K_570: [  2 -12 -24 -18 -71  -3 -33  84   5 -59 -15  30   9  -6 -51 -37  78]
K_470: [-42  -4  46 -13  10  15  84  -3 -48  21  25 -12 -14 -20 -20  -6  16]
K_230: [-28 -13 -27 -24   8  12 -33  32 -27 -11  -3  15 -58  14 -31  21 -21]
K_997: [  9  10  -4 -34  15  46 -33  -6  13 -13  20 -13 -57  -3  34  -5 -80]
asked: [-42  -4  46 -13  10  15  84  -3 -48  21  25 -12 -14 -20 -20  -6  16] | K_470
then: [ -4  46 -13  10  15] | [ 84  -3 -48]
asked: [  2 -12 -24 -18 -71  -3 -33  84   5 -59 -15  30   9  -6 -51 -37  78] | K_570

K_852: [-30 -18  35 -22 -45 -55 -41 -11 -28  58  75 -32   5  22 -25]
K_647: [ 15   9  46  19   0   0   8  19  18  16  37  53  -1 -13  17]
K_746: [ 35 -21  11   1   0 -30 -34 -79 -14 -16  35   3 -39 -29   2]
K_115: [-25 -52  13 -16 -27 -60 -28   0 -31  46  33 -42  15  27 -30]
K_210: [-14   4  11   0  12 -27 -29 -60 -12  -7  32  -1 -28 -19   0]
K_72: [ -5 -80   4   1 -66 -51   5  47 -21  65   6 -18  58  67 -24]
K_935: [ -1  20  -4  12  45  -4 -15 -74   0 -35   7  11 -34 -28  15]
K_823: [ -7 -12  22 -11 -38 -14  -4  42  -6  44  30 -10  22  24 -14]
K_174: [-27 -49  22 -12 -49 -69 -36 -21 -33  49  51 -40  10  26 -26]
common K_72 K_210:  | [4]
then: [ 35 -22] | [-45 -55 -41]
common K_174 K_852:  | [22]
asked: [-27 -49  22 -12 -49 -69 -36 -21 -33  49  51 -40  10  26 -26] | K_174

K_83: [-27  -1   8  10 -44   4  -1 -30 -18 -58   5  38  35  18   4   0  41 -27
 -22  19   6  18 -15  40  34 -31 -26 -10 -15 -40   2]
K_636: [  9 -13  -6  -5  27   4  -7  15   8  59 -19 -30 -32 -28  -1 -11 -46  45
  42 -26 -22 -19   7 -18 -22  20  18   8   9  42   8]
K_247: [  8 -11  -8   5  14  27  -5   3 -12  58 -31 -11 -11 -21 -20  -7 -28  -1
  46 -35 -47  -8 -10 -25 -16  24 -10  -8   6  14  11]
K_753: [ 41 -27 -22  19   6  18 -15  40  34 -34 -20 -10 -40 -37  30  -2 -52  25
  -9  -4   4 -22  -9 -13 -18 -11  42  23  -1  59  14]
K_86: [ 39  -2   0  -5  40 -23 -26  -6  14 -13  12 -34 -22 -13  70  -4 -37   0
  -7   5  38 -13 -14   7  36 -15  28   8 -36  24  -8]
K_134: [-34 -35 -27   7 -43  15 -32 -48 -29 -38 -16  28  19 -15  28  16   0  17
  -5   0 -20   7 -23  17  47 -40 -11 -10 -34 -14  20]
K_729: [-32   3 -17  -9   2  17 -17 -24 -13 -15   4  -2  20  22  40  -2   0  -5
  26 -10  20  11   4  -5  68  14 -30 -29 -44 -44 -27]
asked: [ 41 -27 -22  19   6  18 -15  40  34 -34 -20 -10 -40 -37  30  -2 -52  25
  -9  -4   4 -22  -9 -13 -18 -11  42  23  -1  59  14] | K_753
asked: [-27  -1   8  10 -44   4  -1 -30 -18 -58   5  38  35  18   4   0  41 -27
 -22  19   6  18 -15  40  34 -31 -26 -10 -15 -40   2] | K_83
then: [40 -2  0 -5] | [ 26 -10  20]
asked: [-34 -35 -27   7 -43  15 -32 -48 -29 -38 -16  28  19 -15  28  16   0  17
  -5   0 -20   7 -23  17  47 -40 -11 -10 -34 -14  20] | K_134
then: [ 41 -27 -22  19   6  18 -15  40  34 -31 -26 -10] | [-15 -40   2]
then: [ 20  22  40  -2   0  -5  26 -10  20] | [11  4 -5]

K_686: [ -3 -20  18   3  15  -1 -14  -6  -4 -12 -16  -6  10   6  -4   3   9  -4
  -3  -5  -7   2   2 -22 -10   8  14   0 -13 -17  11  11   6  -5  21  -5
  -6   0   0   5 -12  -2   3  -6   0  -5 -15   0   0  -6  -8  20   4  15
   8   6  -9]
K_527: [-32  -9 -13   3 -18   6  21  17   2  25  -3 -12  49  11  -7  -9  -1  -2
  11   8   3  -5   2   1  17  17  -1  -1  -3  -8   1 -15  34 -13   8   3
  11 -18  -4  14 -11   7 -18 -20   1 -19 -11   9  18 -12   5  -6  24  -9
  17  23  27]
K_409: [  8  17  34  -1 -11  12  15  -6 -22 -34 -25 -10  47  -6  16 -26 -28  41
   7  23 -39  71 -13 -24 -13 -12  11  22   6 -23  -5  40  31  33   4   8
  -4 -18  21   2 -13 -13 -31 -34  16   3  35 -10   0  -7   2 -17  13 -15
   5  46 -23]
K_338: [ 11   6   1 -17  -1  16   6  29   4 -43 -34   3   1   7 -10  -5  -9  12
 -17  31   6 -11   4  17 -14 -13 -15 -18   7  -8  19   8  18 -13   1   1
 -17  -3   8   4  -4  15  -5  -8   6 -16  20 -15  -5   1   2  10 -11 -10
  25  25  12]
K_837: [ 18   7  17  -8  17   0   4  12   0   9   6   1   8  -7  12 -13 -25  -6
  -3   3  -7   0  14   6  12 -13  24   2 -11  17   1  -5  -1   9  -4  12
 -11 -12 -24  15   6   7  -3 -11  -7   8 -12   8  16   7  -1   1   9   2
 -18  10  -1]
K_530: [ -8   6 -21  -9  -9   0   1  -7 -12  -8   1   2  10   9   5   1   0  14
  16 -12  14  -6 -14  -7 -12 -10  11  -1  -4   1   4   4   3  27   1  -3
  -3  -1  -5  -7  20  -4  14  20   3  12 -16   0   6  -4   5 -13  -9  -9
   6 -12 -14]
K_929: [-26  12  17   1   8  -2  -8  11   0  18  -5  -5 -17   5  30  -5  14   0
  -6  -4  -2  -2  -1   4  -5  22  -1  12   3 -12  12  -6   7   2  17 -11
 -10 -19  -7   3 -17   3   5   9 -10  -8   0 -16   8   7  -8   8 -10  11
 -13  11   3]
asked: [ 18   7  17  -8  17   0   4  12   0   9   6   1   8  -7  12 -13 -25  -6
  -3   3  -7   0  14   6  12 -13  24   2 -11  17   1  -5  -1   9  -4  12
 -11 -12 -24  15   6   7  -3 -11  -7   8 -12   8  16   7  -1   1   9   2
 -18  10  -1] | K_837
then: [ 2 17] | [-11 -10 -19]

K_514: [-43 -44  23  27  -4 -11]
K_721: [  8   2  -4 -10   8  -6]
K_768: [-11  33 -32 -43  11  49]
K_147: [ 32  -7 -12  11  31  19]
common K_721 K_514:  | [-4]
then: [ 33 -32] | [-43  11  49]
common K_768 K_147:  | [11]
common K_147 K_768:  | [11]
asked: [-11  33 -32 -43  11  49] | K_768

K_88: [-52  19 -12 -79]
K_13: [-28 -58 -36  55]
K_448: [  4   5 -57  76]
K_94: [-28 -58 -36 -66]
K_500: [-28 -58  25  65]
K_480: [-42  -3  17  54]
asked: [-28 -58 -36 -66] | K_94
asked: [-42  -3  17  54] | K_480
asked: [-52  19 -12 -79] | K_88

K_212: [ 14  33 -29  34 -25   0 -12   0]
K_533: [-23   3  14  33 -27 -36 -44 -11]
K_349: [ 50  26  45  51 -29  12 -32  12]
K_339: [ 32 -59  -7 -11  18 -40  29   4]
K_99: [-23   3  14  33 -27  -2 -44 -11]
asked: [ 14  33 -29  34 -25   0 -12   0] | K_212
asked: [-23   3  14  33 -27 -36 -44 -11] | K_533

K_488: [ 39 -28  40   0  -6 -11  -9 -25 -25   9  -7 -46 -10 -26  -7 -26  12  11
 -37  -6  53   6  29 -25  10 -44  15   7  -9  16 -12 -14 -10 -14  22  22
  -5]
K_688: [ 39 -28  40   0  14 -11  -9 -18 -25   9  -7 -46 -10 -26  -7 -19  12  11
 -37  23  53   6  29 -25  23 -44  15   7  -9  16 -12 -14 -17 -14  11  22
  -5]
K_329: [-18  -7 -45 -25  14   0  12 -13 -13  22 -40  21  16   5   4  56  -5 -17
  33 -26  23 -28  23 -10 -19   4 -32  -5 -15  28  18  -8 -17  14 -18 -18
 -23]
asked: [ 39 -28  40   0  14 -11  -9 -18 -25   9  -7 -46 -10 -26  -7 -19  12  11
 -37  23  53   6  29 -25  23 -44  15   7  -9  16 -12 -14 -17 -14  11  22
  -5] | K_688
asked: [-18  -7 -45 -25  14   0  12 -13 -13  22 -40  21  16   5   4  56  -5 -17
  33 -26  23 -28  23 -10 -19   4 -32  -5 -15  28  18  -8 -17  14 -18 -18
 -23] | K_329
then: [-6 53  6 29] | [-25  10 -44]
asked: [ 39 -28  40   0  -6 -11  -9 -25 -25   9  -7 -46 -10 -26  -7 -26  12  11
 -37  -6  53   6  29 -25  10 -44  15   7  -9  16 -12 -14 -10 -14  22  22
  -5] | K_488

K_509: [  7 -10  -8  69]
K_865: [-1 -6 19 10]
K_460: [-1 -4 10  2]
K_46: [ 15  -6 -16  -1]
K_969: [-2 -1 12  6]
K_523: [ 10 -34  40  46]
K_810: [ 19 -17  17  18]
K_301: [ 30 -33  55  37]
K_593: [ -1 -15  22  27]
K_67: [ 21 -20  25  21]
K_198: [-2 -2 19 69]
asked: [-1 -6 19 10] | K_865
asked: [ 21 -20  25  21] | K_67
common K_46 K_969:  | [-1]
common K_198 K_509:  | [69]
common K_969 K_198:  | [-2]

K_966: [-16  36 -16  -3   8 -61 -25   5 -60  11  14  -1 -36  35]
K_851: [ 36 -40   8 -16  11 -25   6  -3  48 -16   3 -43 -38  17]
K_244: [ 13   4 -11 -25 -57   5  60 -16 -18   9 -17 -40  49 -61]
K_122: [-16  36 -16  -3   8  48 -25   5 -40  11   6 -51 -40  21]
asked: [-16  36 -16  -3   8  48 -25   5 -40  11   6 -51 -40  21] | K_122
asked: [-16  36 -16  -3   8 -61 -25   5 -60  11  14  -1 -36  35] | K_966
then: [-16  36 -16  -3   8 -61 -25   5 -60  11] | [ 14  -1 -36]

K_353: [ -6   0   5   9  22 -21 -24  -5   6  17  23  -3  24  16 -13  18   4  19
  14  15  15  -8   9  22  56  30  50  53  31  32  14   4  -4  27  -7  -4
  20  -1   4]
K_877: [ 39  46  44  39  42  -9 -18  -3   8  16  23  -4  23  16 -13  18   5  18
  14  14  12 -15  -3   1  23 -11   6  10  -5   6  -2  -4  10  28  -3   7
  39  28  41]
K_546: [ -1   3   5  10  21 -20 -24  -4   7  16  24  -3  23  16 -13  17   5  19
  14  14  12 -15  -3   0  24  -9   6  13   2  18  18  26  50  71  37  35
  48  16  14]
K_739: [ 14  29  44  53  66  19   5  14  18  22  25  -2  24  15 -12  18   4  18
  14  14  12 -14  -3   0  22 -10   6  10  -4   6  -2  -4  10  24  -7  -3
  23   4  14]
K_294: [ -6   0   4   9  21 -21 -24  -5   6  17  23  -3  23  16 -13  17   5  20
  16  20  22   3  26  40  68  35  45  39  14  17   3  -1  10  25  -7  -3
  20  -1   3]
K_917: [ -6   0   4   9  22 -19 -22   1  19  38  54  37  69  60  26  46  22  28
  19  17   5 -15  -4   0  22 -10   5  10  -5   6  -2  -4   9  25  -8  -3
  20  -2  20]
K_356: [ -6   0   5   9  21 -20 -24  -4   7  18  26   1  34  34  17  57  49  64
  55  44  32  -4   2   2  24  -9   6  53  -4   6  -2  -4  10  25  -7  -4
  20  -1   4]
K_30: [ 16  14  11  12  22 -20 -24  -6   7  17  24  -3  23  16 -13  18   4  19
  14  14  12 -15  -4   1  23 -11   6  10  -5   7   2   5  26  51  29  40
  66  40  36]
K_928: [ 39  46  44  39  42  -9 -18  -3   8  16  23  -4  23  16 -13  18   5  18
  13  14  12 -15  -3   1  23 -11   6  10  -5   6  -2  52  10  28  -3   7
  39  28  41]
K_542: [ -5  -1   5   9  22 -20 -24  -5   7  -3  24  -3  23  16 -12  19   6  22
  21   4  37  19  39  47  64  23  29  24   3  10  -1  -4   9  25  -8  -2
  20  -2   3]
K_987: [  1  13  27  41  63  25  20  31  34  34  33   1  25  16 -12  18   5  18
  13  15  11 -16  -4   0  22  -9   5  10  -5   6  -2  -4  10  25  -8  -3
  22   0   7]
asked: [ 39  46  44  39  42  -9 -18  -3   8  16  23  -4  23  16 -13  18   5  18
  13  14  12 -15  -3   1  23 -11   6  10  -5   6  -2  52  10  28  -3   7
  39  28  41] | K_928
asked: [ -6   0   4   9  22 -19 -22   1  19  38  54  37  69  60  26  46  22  28
  19  17   5 -15  -4   0  22 -10   5  10  -5   6  -2  -4   9  25  -8  -3
  20  -2  20] | K_917
asked: [ -1   3   5  10  21 -20 -24  -4   7  16  24  -3  23  16 -13  17   5  19
  14  14  12 -15  -3   0  24  -9   6  13   2  18  18  26  50  71  37  35
  48  16  14] | K_546

K_71: [-27  22 -29  10 -10 -23   2  13 -20  22 -37 -23 -13  22   1 -15]
K_100: [  2 -30  -4 -14 -24  28 -16 -16  -3  34  -2  26  26  19 -23 -10]
K_351: [  2 -26 -29  10 -10 -23   2  13 -20  22 -37  37  25 -21  12 -34]
asked: [  2 -26 -29  10 -10 -23   2  13 -20  22 -37  37  25 -21  12 -34] | K_351
asked: [  2 -30  -4 -14 -24  28 -16 -16  -3  34  -2  26  26  19 -23 -10] | K_100
then: [-24  28] | [-16 -16  -3]

K_579: [ 18  -5   5   6  -1  20 -13 -21  16   6  -6  -6  -1   8  -6   2  22 -27
  11   9  -7   2  25  33 -16 -11  20   4  12 -16  11   8]
K_200: [ -5  -1  23   2  10  21  20  -1 -59 -26 -23 -11  -7 -50   9 -19  25  30
  -7 -17  15 -13  -1 -42   8   0 -28  -8   1  -9   2   0]
K_618: [-26 -16  12  27 -27 -16  29 -23 -60 -18 -51 -45  -6 -65 -27 -17  32 -35
   4 -32 -23  -2  55 -44  10  20  11 -24 -21  10  -7  15]
K_742: [ 53  -8   2  -4  -5  -7  22   5 -19 -48  17 -14  -7 -17 -29 -16 -27  13
   7  -9   9   9  10 -20  11  12  20   4 -45  16 -18  11]
K_728: [-30  10  -5  -4  35  17 -10 -10 -16   6  10   3  22 -15  13   7  32   7
  -6  14  -6 -16 -16 -12 -12 -18 -18  -6  20 -11   7 -16]
K_895: [ -4 -18   0  -4 -11   3  10  38  -4  36 -16  21 -11  21  36   2 -45  31
 -27  -9  11  -9 -49 -44  17  16 -35  -8   5  25 -19 -19]
K_861: [  0  -5 -18 -18  39  23 -28  -2  31  32  27  32  22  30  29  19  15  17
  -6  29  -1  -6 -35  32 -18 -28 -25  16  38 -18  10 -27]
K_555: [-21  -3  -3   5   9  11  -7  -2  -2  18  -5   6   6  -1  20  12  10   1
  -6   2  -1  -5 -13  -6 -11 -11 -16   1  20  -8  -1 -16]
then: [-1 23  2 10 21] | [ 20  -1 -59]
then: [ -4 -18   0] | [ -4 -11   3]
asked: [ -5  -1  23   2  10  21  20  -1 -59 -26 -23 -11  -7 -50   9 -19  25  30
  -7 -17  15 -13  -1 -42   8   0 -28  -8   1  -9   2   0] | K_200
then: [18 -5  6  6 -1 20] | [12 10  1]

K_792: [-43   1 -56   2  20   7  35 -65 -30 -22  51 -30  43  35 -20  17   2  39
 -63 -11]
K_433: [-18  -3 -33  -9  33 -19  35 -26 -27 -15  37 -23  11  35 -15  13 -23  30
 -35 -10]
K_173: [-10  -8  -9  -8 -22  -7  22 -28  -4  -7  25  -8  36  38  -1  27   8  23
 -16   1]
common K_433 K_792:  | [35]
common K_792 K_433:  | [35]
asked: [-10  -8  -9  -8 -22  -7  22 -28  -4  -7  25  -8  36  38  -1  27   8  23
 -16   1] | K_173
asked: [-18  -3 -33  -9  33 -19  35 -26 -27 -15  37 -23  11  35 -15  13 -23  30
 -35 -10] | K_433

K_586: [ 17  68 -35  14   6 -31 -50  38]
K_617: [ 17  68 -35  14   6 -31  71 -12]
K_756: [ 17  68 -35  14   6 -31  -1 -34]
asked: [ 17  68 -35  14   6 -31 -50  38] | K_586
asked: [ 17  68 -35  14   6 -31  71 -12] | K_617

K_298: [ 39 -32 -20  41  20]
K_828: [ 39  81  26  41 -32]
K_538: [ 31  -5 -35  20   6]
K_669: [ 39 -21  26 -33 -38]
K_531: [ 19  53  50 -21  62]
common K_298 K_538:  | [20]
common K_531 K_669:  | [-21]
asked: [ 39 -21  26 -33 -38] | K_669
common K_538 K_298:  | [20]
common K_669 K_298:  | [39]

K_281: [ 27  13  -2 -52 -16]
K_934: [ 41   5   4 -52 -12]
K_85: [-65  17 -17  32   1]
K_749: [-65  22 -19  27   1]
K_863: [-44  -9  -2  55  14]
K_626: [ 62  -2   7 -46  -6]
K_525: [-37  -9   0  55  14]
K_989: [ 83 -40  28  -7   7]
asked: [-37  -9   0  55  14] | K_525
asked: [-65  22 -19  27   1] | K_749

K_653: [ 44 -27  35  52  -1   7  -9]
K_429: [-26   3  44 -23  -3 -12 -26]
K_447: [ 41 -37  28  51  -5   6  38]
K_145: [-23  48  -3 -31   9   0  -9]
K_670: [-17  58   0 -23  26  14  -5]
K_490: [ 44  35 -27  52  -1   7  41]
common K_490 K_429:  | [44]
then: [58  0] | [-23  26  14]
then: [ 44 -27  35] | [52 -1  7]

K_379: [ 46 -39 -45 -46  32]
K_683: [ 48 -34 -44  47  29]
K_506: [-23  70  -9 -55 -53]
K_894: [-23  70  -9 -55 -48]
K_545: [ 11  41 -37 -47 -46]
asked: [-23  70  -9 -55 -53] | K_506
asked: [ 46 -39 -45 -46  32] | K_379
asked: [ 48 -34 -44  47  29] | K_683
asked: [ 11  41 -37 -47 -46] | K_545
common K_545 K_379:  | [-46]
asked: [-23  70  -9 -55 -48] | K_894

K_4: [-11 -16   1  -3]
K_35: [  4 -15   5  -2]
K_331: [ 5 13 -2 -2]
K_646: [-1 68 -8 -2]
K_770: [ 18 -47  12  -3]
asked: [-1 68 -8 -2] | K_646
asked: [  4 -15   5  -2] | K_35
asked: [ 18 -47  12  -3] | K_770

K_155: [-67  39  -3 -63]
K_916: [ -5  39  21 -45]
K_691: [ 59 -67  -5 -68]
K_550: [ -6 -50 -10  50]
common K_691 K_916:  | [-5]
asked: [ 59 -67  -5 -68] | K_691
common K_691 K_155:  | [-67]
asked: [ -5  39  21 -45] | K_916

K_178: [ 22  -4   2   7  -5 -23  -4  23   0 -16  -4   7  -4  24  19  14  -3]
K_414: [ 23  -3   4   2  -1 -23   0  -9  -5 -17  -1   4   3  -2   2  13   0]
K_740: [ 20 -36 -26  10  73  56  75 -37 -43  67  83 -29  14 -36 -13 -78 -38]
K_662: [ 15   0   9   6  -2 -21  -3 -13 -27 -30  55  22  -7   8   0   4   8]
K_994: [-17  11  32  10   5 -33  -2   2  13 -34  -3  29 -34   3  21   3   2]
K_18: [ 25   1 -31   1  34  17  46  -5 -27  22  55 -30 -20 -11 -11 -58  -7]
K_557: [  6  15   5  -3   0 -17  -2 -18   5  -3  -4   9  -4  -5  -6  -4  20]
K_972: [  9  13   6  -1   1 -20  -2  -2  -5  -9  -4  12  -3   3   6  -1  15]
then: [ 11  32  10   5 -33  -2] | [  2  13 -34]
then: [-27  22  55 -30] | [-20 -11 -11]

K_181: [-49   6   2   9 -30   6 -16]
K_901: [-49   6   2  14  -8  -7 -27]
K_23: [  9   6   2  -7  14 -22   1]
asked: [-49   6   2  14  -8  -7 -27] | K_901
asked: [-49   6   2   9 -30   6 -16] | K_181
asked: [  9   6   2  -7  14 -22   1] | K_23

K_73: [-31  64  79  24]
K_819: [ -7  37 -44  32]
K_491: [-31 -13  37  24]
K_890: [-31 -13  79  24]
common K_819 K_491:  | [37]
asked: [-31  64  79  24] | K_73
asked: [-31 -13  37  24] | K_491
common K_491 K_819:  | [37]
asked: [ -7  37 -44  32] | K_819
asked: [-31 -13  79  24] | K_890

K_572: [ 53  20 -26   4 -15  19 -15 -55  15 -56]
K_101: [ 71  11 -26 -56  20 -15  16  58 -14 -21]
K_623: [ 49  11 -26 -17 -15  69  -5  60 -18 -55]
asked: [ 49  11 -26 -17 -15  69  -5  60 -18 -55] | K_623
then: [53 20] | [-26   4 -15]
asked: [ 53  20 -26   4 -15  19 -15 -55  15 -56] | K_572
then: [-15  19 -15] | [-55  15 -56]
then: [ 49  11 -26 -17] | [-15  69  -5]
asked: [ 71  11 -26 -56  20 -15  16  58 -14 -21] | K_101

